-862,965,875,455,153,-427,-122
-97,157,538,-157,-521,-246,13
-546,434,960,-676,-545,592,-166
: -246

5223,9628,2819,1716,1498,1661,1622
1743,1703,1645,2063,8422,6708,1856
8820,2150,1652,1788,1496,1588,1779
: 6708

3554,3977,7234,9020
3841,3046,7502,8819
4353,2600,7837,8514
: 7502

6,3,5,7,7,5,5
8,7,6,5,3,2,8
5,7,6,3,4,5,4
: 2

2487,6001,7109,3808,2643,6197
7654,4838,5760,6823,6987,7190
5521,7911,6880,6486,3259,5195
: 6987

566,-610,886,73,307
742,-696,618,374,808
989,-556,818,311,997
: 374

238,-809,90,307
189,-811,244,344
-260,718,-391,459
: 244

545,824,857,737,251,553,361
860,364,341,868,633,370,440
710,395,200,789,683,362,638
: 370

82,34,26,85,46,90
75,39,69,49,0,4
57,16,47,31,20,11
: 0
---
((7, 6, 6, 7), (8, 6, 8, 8), (2, 8, 2, 4)) → 2
((4, 2, 7, 6, 5, 1, 5), (5, 2, 4, 5, 3, 1, 7), (6, 5, 2, 5, 4, 5, 7)) → 6
((5, 4, 7, 7, 5, 2), (4, 4, 1, 0, 4, 8), (3, 6, 5, 5, 3, 3)) → 3
((54, 30, 12, 24, 15, 27), (34, 2, 9, 11, 33, 2), (78, 48, 38, 54, 33, 54)) → 78
((56, 66, 63, 61, 64, 59, 65), (64, 61, 39, 53, 57, 57, 50), (23, 80, 60, 38, 49, 41, 55)) → 23
((5893, 2629, 7560, 5825, 6043, 6936), (7236, 5961, 3401, 6070, 6724, 6214), (5772, 9260, 7856, 9777, 7299, 2455)) → 5772
---
[[-63 -34  42 -75 -69  13 -15]
 [ 29  13  35 -66 -28 -75 -29]
 [-24  21  51  -5 -34  -6 -43]
 [-28 -65  -5 -15 -11 -71  51]
 [  2 -51 -65  56 -24 -71   8]
 [ 60 -29  13   3  54  56 -36]
 [-10   4 -21 -27  31 -44  36]] yields -15

[[ 53 -68 -61  50 -28 -69 -14 -27  67 -13  41   6 -54  60  35 -11]
 [-25 -48  64 -28  52  39 -58 -37  12   1 -22  11   8  32 -20  -6]
 [ -5  44 -42 -27   2 -28   2 -47 -62 -63 -46 -14 -51  27  61  -6]
 [-36  -6 -70 -19  30 -40 -68  17  46 -34   9 -38 -68 -35  35 -58]
 [ 62  41 -49  56  69 -36 -51  15  40 -11 -42 -54 -68 -19 -39  13]
 [-63  32  56 -52 -13 -65  58  39 -42  27  -3 -30 -16  50 -13 -62]
 [-20 -34  28 -23  57 -29 -21  64  35  60  39   6 -31  66 -36 -40]
 [-15  61 -63  50 -45  61  18 -26  25  48  30 -54   1  64 -48  26]] yields -11

[[-28 -18 -13 -18 -14 -33 -28  -7  -9]
 [ 13  -2   7   1  30  27  17   3  23]
 [ 11 -19 -12 -19 -15   3   7 -24 -25]
 [-11   2 -12  -6 -68 -30 -18  -6 -31]
 [-26 -19 -17 -19 -29 -37 -31 -11 -23]
 [  7 -27 -30 -11  24  22  -1 -19 -29]] yields -9

[[ -8  17   5   5 -32 -28   3  14  50 -39 -24  -9]
 [  1   2   0   0  -4  -2  -1   0   4  -4  -2   0]
 [-15  22   8   9 -36 -34   9  19  65 -52 -30 -14]
 [  1   3   0   0  -8  -6  -2   1   8  -6  -4  -1]
 [ -3  11   3   1 -23 -19  -1   7  31 -23 -15  -5]
 [-11 -11   3  10  38  26  20   1 -25  17  17   1]
 [ -3  12   3   1 -25 -20  -1   8  34 -27 -17  -6]
 [ -6  -8   1   5  24  17  11  -1 -18  13  11   1]
 [-15 -13   5  12  45  31  25   2 -28  19  20   1]
 [ -1  -3   1   1   9   7   3  -1  -8   6   5   1]
 [ -9  17   6   5 -32 -27   3  14  49 -40 -24 -10]
 [-13  20   7   7 -36 -32   8  18  61 -50 -28 -13]] yields -9

[[  1  -9  -2   2  15   1  22  -2   4]
 [ -5  33 -11 -15  -2   2  -1  15  -5]
 [ -5  50  -4 -10  36   6  35  11 -13]
 [-17 -10  -2   2  -1   1 -10  -2 -26]
 [ -5 -14   9  22 -35   1 -38  -7  -5]
 [ -5   5  17  11   6   1  10   3  -7]
 [ -5   3  -2  -6  42   1  54  -2  -5]
 [  4 -22  -2   2 -37   1 -38 -10   9]
 [ -5   6  -2   2  31   1  40  -2  -5]
 [ 15  75  -2   2   6  -7  11  39  13]
 [ -4   0 -12 -16   6   2  10  -2  -5]] yields 4
